Each named turn below is shown by a few rows before and after it. Which turns, in which order, take the first row of each later pair to the second? The first pair is answered.
j881 (before => after):
[ 1.86 -0.22 -1.09  0.15  1.11  4.68  1.52  0.93 -0.29  0.53  2.82 -0.30
 -2.27  0.15 -0.03] => [ 2.07 -0.65 -1.29 -0.22  0.15  4.96  1.77  0.11  0.58  0.39  2.32 -0.78
 -1.69 -0.29  0.13]
[ 0.82 -1.23 -0.87  0.22 -0.31  1.97  2.96 -1.13 -0.23 -0.23  0.62  1.35
  2.56  1.03  2.08] => [ 1.15  0.85  1.07  0.75  2.40  1.20  1.25  2.27 -2.64  0.05  1.44 -0.08
  0.29 -0.22  0.80]
[ 1.01  3.14  0.13 -1.54  0.50  4.38  4.85  1.41  1.50  0.21 -0.66 -0.68
  1.02 -0.66  1.13] => [ 0.80  3.13 -0.36 -1.29  1.11  3.86  4.86  2.30  1.09  1.10 -0.35  0.22
  0.68  0.53  1.51]
j104 (before => after):
[-0.67 -0.82  0.21  0.74  0.97 -1.14 -1.15  0.66 -1.45  1.20  0.97  1.40
 -0.72  1.97  0.56] => [-1.19  0.26  1.71  0.57  0.65 -2.75 -1.14  0.88 -1.70  0.17 -0.20  0.76
  0.29  0.35  0.62]
[ 0.02  0.46 -0.20 -0.55 -1.12  1.61  1.09 -1.01  1.06 -0.32 -1.00 -0.37
  1.36 -0.90  0.28] => [ 0.17 -0.24 -0.75 -0.20 -0.98  2.24  1.50 -1.00  1.06 -0.21 -0.25  0.13
  0.99 -0.36  0.51]
[-1.03 -1.09 -1.90  1.60  1.10  1.09  0.99  1.30 -0.98  0.41  0.58  2.01
 -1.98 -0.59 -0.58] => [-1.96 -0.49 -0.47  2.21  0.95 -0.59  1.42  1.43 -1.59 -1.06 -0.31  2.04
 -0.92 -1.46  0.33]
j19 (before => after):
[-0.52 -1.13  2.16  2.30 -0.37 -1.02  0.55  1.29 -3.13 -1.20  4.01 -0.15
 -0.39  0.70  0.58] => [-0.32 -3.07 -0.97  1.38 -1.63 -0.05 -2.23 -1.03 -0.72 -0.02  3.26 -0.49
 -0.62  2.58 -1.49]
[-0.12 -0.82  0.66  0.93  0.19  0.03  1.29 -1.59  0.97 -2.83  1.21  0.07
  0.54  1.40 -0.66] => [-0.26 -0.96  0.54  0.71  0.16 -0.32  1.35 -1.60  1.00 -3.04  1.02  0.22
  0.91  1.61 -0.80]
[ 0.65 -1.47  0.84 -0.46 -1.25 -0.42 -2.13  0.08 -0.03  1.34  3.01 -2.86
  0.54  0.35 -1.70] => [-0.71 -0.57  1.31 -0.83 -1.26 -3.80 -1.73  0.32 -0.39  0.90  0.89 -1.69
  2.19  0.83 -0.66]
[ 1.68 -3.25 -2.04  0.83  0.38  0.97  0.04 -0.36 -0.71  2.67  1.79  0.42
 -2.57  1.68 -0.55] => [-0.71 -2.13 -1.24  0.29  0.29 -3.75  0.45  0.30 -1.57  1.76 -1.64  2.18
  0.06  2.00  1.24]
Then:
(2 to 4 turns a pair)
[ 0.29 -1.87 -1.07  0.12 -1.03  1.77  0.35 -2.32 -0.57  0.66  0.65  0.87
  0.18  0.67  1.12] => [ 0.46 -1.37 -0.72  0.62 -0.06  0.63 -2.63 -0.84 -1.18  1.63  0.50  0.32
 -1.38  1.12 -0.92] => j881 then j104 then j19
[-2.01  0.83  0.85 -0.05  1.43 -0.83  1.42  0.44 -1.34 -0.94  1.03  0.06
 -0.01 -0.22  1.10] => [-2.30  0.57 -0.20 -0.26  1.58 -1.47 -0.54  0.71 -1.13  0.03  0.58  0.28
 -0.35  1.21  0.09] => j881 then j19 then j19 then j881
[ 0.70  0.44  0.98  0.48 -0.59 -0.28  0.31 -0.76 -0.41 -1.12  0.77 -1.31
  0.82 -1.81 -0.15] => [ 0.02  0.43  0.75  0.09 -0.98 -1.74  0.05 -0.92  0.08 -1.01 -0.53 -0.49
  1.31 -1.09 -0.16] => j19 then j19
[ 0.26  0.12  0.64 -2.20 -3.63  0.90 -3.12 -3.13  3.13 -3.17 -0.51  1.04
  2.21 -1.67 -2.45] => [ 0.92  2.12  2.74 -1.23 -1.07 -0.11 -5.06 -0.25  0.87 -2.76  0.59 -0.59
  0.09 -3.17 -3.82] => j881 then j881
[ 0.86 -2.03 -0.32 -0.36 -1.36  1.91  0.92 -1.20  2.08 -0.22  2.23 -1.28
 -0.88  0.11 -0.90] => [-0.13  0.27  1.09  0.39  1.10 -0.51  1.72  3.09 -0.90  0.21  1.89  1.35
 -1.24  1.38  1.01] => j881 then j19 then j19
[ 0.39 -1.71 -0.64  0.47 -1.44 -0.39 -2.26 -3.19  2.61  0.22 -0.38 -1.75
  0.86  0.20 -1.85] => [-0.87  0.68  2.63  1.50  0.76 -2.62  1.99  1.16 -1.74 -0.57 -0.57  1.49
  1.23  0.45  2.12] => j881 then j881 then j881 then j19
[ 0.25  1.78  0.29 -1.73 -1.16  0.47  1.15 -1.45  2.69 -1.50 -2.55 -1.62
  2.25 -2.04  0.11] => [-0.45  2.48 -0.47 -1.86 -0.22 -0.45  2.36 -0.11  1.81 -1.08 -3.42  0.59
  2.24 -0.27  1.35] => j104 then j19
[ 0.98 -2.03 -1.81  0.94  3.34  1.10  0.39  0.95 -1.99  2.15  0.89  0.79
 -2.02  3.05 -1.14] => [ 0.50 -0.75 -0.23  0.91  3.89 -0.66  2.02  2.57 -3.54  1.48  0.43  1.28
 -1.17  2.17  0.18] => j19 then j19
[-0.17 -0.02  1.05 -0.69  1.41  0.53  1.45 -2.24 -1.47 -1.51 -0.53  1.66
  1.72  0.84  1.02] => [-0.40 -0.91 -0.63 -1.31  0.49  0.20 -0.95 -3.49 -0.06 -0.72 -1.26  0.81
  1.19  1.28 -0.89] => j19 then j881 then j881 then j19
[-1.09 -0.54 -1.42 -0.28 -0.25 -0.57  1.67  0.47 -0.23  0.12 -0.98  1.94
  2.09  1.77  1.85] => [-0.08 -1.38 -2.78 -0.30 -0.24  1.59  0.75 -0.42  0.87  1.13  0.67  1.08
  0.90  2.00  0.62] => j19 then j19
[ 1.01  1.72 -1.02 -1.08 -0.57  1.16  0.01 -0.68  2.52  0.75 -1.96 -1.03
  0.27 -0.08 -1.94] => [ 2.02  2.22  0.43 -0.48  0.55  2.18  1.04  0.26  1.10  0.15 -0.56 -1.65
 -0.23 -1.42 -1.05] => j19 then j19
[-1.09 -0.25 -0.16  0.08 -0.28 -1.48 -1.35  0.29 -1.43  1.18 -0.39  0.32
 -0.14  1.84  0.88] => [-0.20 -0.86 -0.75  0.52 -0.32  0.35 -1.58 -0.70 -1.18  1.59  0.77 -0.55
 -1.07  1.76 -0.21] => j19 then j19
[ 0.94  1.14  0.18 -2.26 -0.51 -0.19  0.71 -2.23 -0.01  0.55 -2.08 -3.55
 -1.10 -1.93 -0.91] => [ 0.30  0.06 -2.22 -2.45 -1.04 -0.02  0.50 -2.94  0.80  1.73 -2.83 -1.73
 -1.27  0.55 -0.84] => j881 then j881 then j19 then j881
[ 2.40  0.78  0.38  0.80  1.27  1.57  0.12 -0.16 -0.63  0.29  3.10  1.88
 -0.66  1.40  3.57] => [ 2.26 -0.39 -0.80 -0.56 -1.40  0.79 -1.41 -3.94  2.51 -0.18  1.42  0.28
  1.25  0.51  1.79] => j19 then j881 then j881
[ 0.16  2.37  0.41 -0.53 -0.79 -1.55  2.06  1.01  1.19 -0.61 -1.85  0.06
  1.09  0.23  1.40] => [ 1.24  1.08 -1.39 -1.18 -1.12  1.24  1.52 -0.41  2.83 -0.03 -1.15 -0.83
  0.33  0.49  0.43] => j104 then j104 then j881 then j881
[-0.06  0.22  2.15  0.45  1.09 -0.76  2.33  1.67 -2.55 -1.70  1.29  0.61
  0.55 -0.42  1.60] => [ 1.79 -1.32  0.13  0.27  0.90  2.31  0.01  0.60 -1.06 -0.03  3.19 -0.94
 -2.07  0.19 -1.12] => j881 then j881 then j19 then j881
[-1.17 -1.72 -0.38 -0.69 -1.58  0.67  0.74 -3.44 -0.76 -1.01 -0.28  0.62
  2.58 -2.06  2.34] => [-1.89 -1.75 -1.42 -0.66  0.04 -0.27  0.84 -0.83 -1.85  0.40 -0.42  3.50
  1.59  1.02  2.75] => j881 then j881 then j881
[-0.77  2.87 -3.75 -1.53 -0.41 -1.80 -1.38 -0.15  1.29  2.55 -5.04  2.72
  0.45  3.74 -0.65] => [ 0.83  3.00  2.16  2.69  1.99  2.73  3.93  2.75 -4.33  0.42  1.68  1.08
 -2.33 -0.23  2.62] => j104 then j104 then j19
[-1.81 -1.71 -0.07  0.99  0.42 -0.61 -3.06  1.53 -1.93  0.19  4.04 -0.21
 -2.95  0.84 -0.65] => [-3.16 -3.09 -1.58  0.07 -1.93 -2.20 -2.52 -0.95 -0.04 -0.11  1.12  1.23
 -0.19  2.00  0.04] => j19 then j881 then j881
[-0.51 -1.87  1.47  1.76 -1.11  2.51  2.85 -0.96 -1.41 -2.05  3.52 -0.55
  0.19 -1.45  1.87] => [-2.18  0.29  2.38  1.47  0.63 -2.88  1.47  2.27 -3.08 -1.57  0.50  1.41
  0.73 -0.40  2.06] => j19 then j19 then j881
[-0.22 -4.27  1.48  2.65 -2.01  2.36  1.37 -4.40  0.14 -1.10  3.79  0.36
  0.90 -0.24  1.96] => [-0.46 -2.81  3.58  3.90  0.94  0.53 -0.68 -0.99 -2.75 -0.07  5.19 -0.02
 -1.57 -0.60  0.88] => j881 then j19 then j104 then j19
[-1.44 -2.87  1.04  1.87 -1.71 -1.56 -0.38 -2.35  0.61 -1.04  0.98 -0.62
  1.24 -0.54  1.25] => [-0.93 -1.33  2.30  2.25 -0.15 -1.20 -0.76 -0.38 -1.23 -1.42  2.06 -1.59
 -0.03 -1.43  0.75] => j19 then j881 then j881
[ 0.98 -0.58 -1.55  1.42 -1.49  1.36 -0.60 -0.01 -0.22 -0.10  1.84  0.37
 -0.44  1.53  1.92] => [ 0.52  0.60 -0.33  1.68 -0.96  0.30  0.31  0.91 -1.13 -0.76  1.40  0.73
 -0.17  0.97  3.22] => j19 then j19
[ 0.28 -0.29 -0.06 -0.34  1.54  0.05 -1.00  0.42 -1.38  0.79  1.27  0.83
 -1.83  1.65 -0.25] => [-0.53 -0.42 -0.16 -0.49  0.42 -1.09  0.83 -0.43 -1.38  0.27  0.18  2.61
  0.20  1.88  1.49] => j881 then j881 then j19
[-0.52 -1.23 -1.31 -0.40 -0.24 -0.05 -2.33 -0.03  0.47  0.86  0.58 -0.25
 -0.95  1.11 -0.65] => [ 0.05 -0.52  1.12  0.34 -0.30  0.56 -0.22 -0.49  0.16 -1.35  1.07 -2.04
  0.04 -1.84 -0.13] => j19 then j881 then j19
[-0.27  1.57  1.68 -0.29 -1.77  0.94  1.68 -2.33  1.73 -1.45 -0.96 -1.05
  1.54 -3.43  0.56] => [-0.16  3.45  2.97  0.39  0.73  0.11  0.23  0.87 -0.41 -0.64 -0.05 -1.14
 -0.32 -3.32 -0.24] => j881 then j881
[-2.89  3.07  0.59  0.14 -0.13 -4.25 -0.61  1.72 -2.70  0.03 -0.96  2.59
  0.88  1.99  1.31] => [-1.45  0.11 -3.44 -0.61 -1.38 -0.85 -4.11 -1.67  0.60  2.18  0.44  1.37
 -0.67  3.66 -2.12] => j19 then j19
[-0.59 -1.64 -2.59 -0.72 -0.57  0.57  0.93 -0.12  0.04  1.45 -0.23  2.80
  0.62  2.90  1.10] => [ 0.38 -1.90 -1.77 -0.02 -0.40  2.82  1.36  0.09 -0.46  1.39  2.23  2.20
 -0.87  2.10  1.05] => j19 then j19
[-0.11 -0.21  1.55  2.46 -1.51 -2.00  3.34  0.48 -1.92 -1.57 -0.47  1.56
  1.36 -1.07  3.04] => [ 1.04  1.46  0.20  1.21  1.56 -2.91 -2.88  2.94 -1.58  1.03 -1.21 -0.53
 -1.76 -0.39 -2.09] => j19 then j19 then j881 then j104
[-1.44  1.38  1.33  0.47  1.30 -3.24 -1.29  1.85 -1.06 -0.21 -1.29  0.21
  0.03 -0.80 -0.07] => [-1.62  1.13  1.34  0.84  1.31 -2.62  0.25  2.19 -1.76 -0.39 -0.79  1.25
  0.44 -0.35  1.11] => j19 then j881 then j19 then j881
[-0.44  1.87  0.55 -2.29 -0.91 -3.37 -0.08 -0.28  1.43 -1.32 -3.29 -0.04
  2.59 -1.20 -0.32] => [ 0.14  0.14 -2.48 -2.84 -1.04 -0.83 -1.49 -1.49  3.01  0.54 -2.23  0.22
  1.20  0.98 -1.70] => j19 then j104 then j19
[ 1.12  2.98  0.93 -1.47 -1.31 -1.89 -1.22 -1.38  0.85  0.00 -0.97 -0.76
  0.40 -1.81 -3.00] => [ 1.03  3.28  2.47 -0.68 -1.05 -0.96  2.59 -0.32 -0.77 -1.22 -0.26  0.66
  0.96 -2.51  0.06] => j881 then j881 then j881 then j19
[-0.27  1.72  0.32  0.02  2.00 -0.24  1.02  2.39 -2.23  0.48  0.30  4.08
 -0.24  0.97  1.47] => [ 0.27  1.35  0.49  0.10  2.18  0.72  1.03  2.48 -2.48  0.46  0.99  3.30
 -1.07  0.44  1.65] => j19 then j19 then j19
[-0.11  1.63  1.75  0.23  0.79 -2.01 -1.10  0.65 -0.81 -0.39 -0.51 -1.45
 -0.10 -1.33 -0.15] => [ 0.16  0.98  1.81  0.63  0.54  0.33  1.75  0.50 -1.03 -0.81  1.03 -0.54
  0.11 -1.11  2.10] => j881 then j19 then j881 then j881
[-1.17  0.52 -1.11 -1.30 -0.14 -2.36  0.89  1.03 -1.00  1.47 -2.20  3.48
  1.69  2.10  0.64] => [-0.97 -0.32 -1.05 -1.58 -1.97 -1.45  1.66 -1.72  0.74  0.50 -2.68  1.58
  3.32  0.04  0.66] => j881 then j881
[-0.42  0.23  2.15 -2.57 -1.30 -1.86  1.29 -0.87  0.92 -1.58 -0.55 -3.98
  2.71 -1.09  1.03] => [ 1.28 -1.25 -0.13 -2.01 -0.70  2.80  0.58 -1.24  1.78 -0.02  2.22 -4.40
  0.12 -0.22 -0.35] => j19 then j104
[ 1.73  0.31  1.44 -0.12  0.19  1.67 -1.73 -1.01  1.41 -0.43  0.78 -2.46
 -1.89 -3.19 -2.06] => [ 1.59 -1.13 -1.28 -0.10  1.09  2.62 -2.65 -0.34  1.65  1.59  1.40 -0.09
 -3.04  0.37 -2.28] => j19 then j881 then j19 then j19
[ 1.86  1.05 -0.06 -2.10 -0.55  2.38  2.03 -0.79  1.77 -0.85 -1.68 -1.21
  0.94 -1.47  1.10] => [ 1.17  1.33  0.03 -2.21 -0.47  1.65  2.25 -0.41  1.49 -0.83 -2.20 -0.74
  1.57 -1.38  1.44] => j19 then j19
[-0.04  3.77 -1.43 -0.23  0.03 -1.12  0.91  1.54 -1.07 -0.78 -1.71  1.18
 -0.03 -0.72  1.92] => [ 0.53  1.75 -4.16 -1.03 -1.46  0.78 -0.49 -1.25  1.26  0.43 -1.50  1.08
 -0.26  1.08  0.47] => j881 then j881 then j19 then j19
[ 0.63  0.90 -0.82  0.11  1.13 -0.91 -1.21  0.59  0.38  0.39 -0.61 -0.09
 -0.83  1.39 -0.76] => [ 0.13 -0.75 -1.66  0.02 -0.08 -0.17 -0.13 -0.84  0.93  0.11 -0.49  0.89
  0.14  1.97  0.03] => j104 then j881 then j881
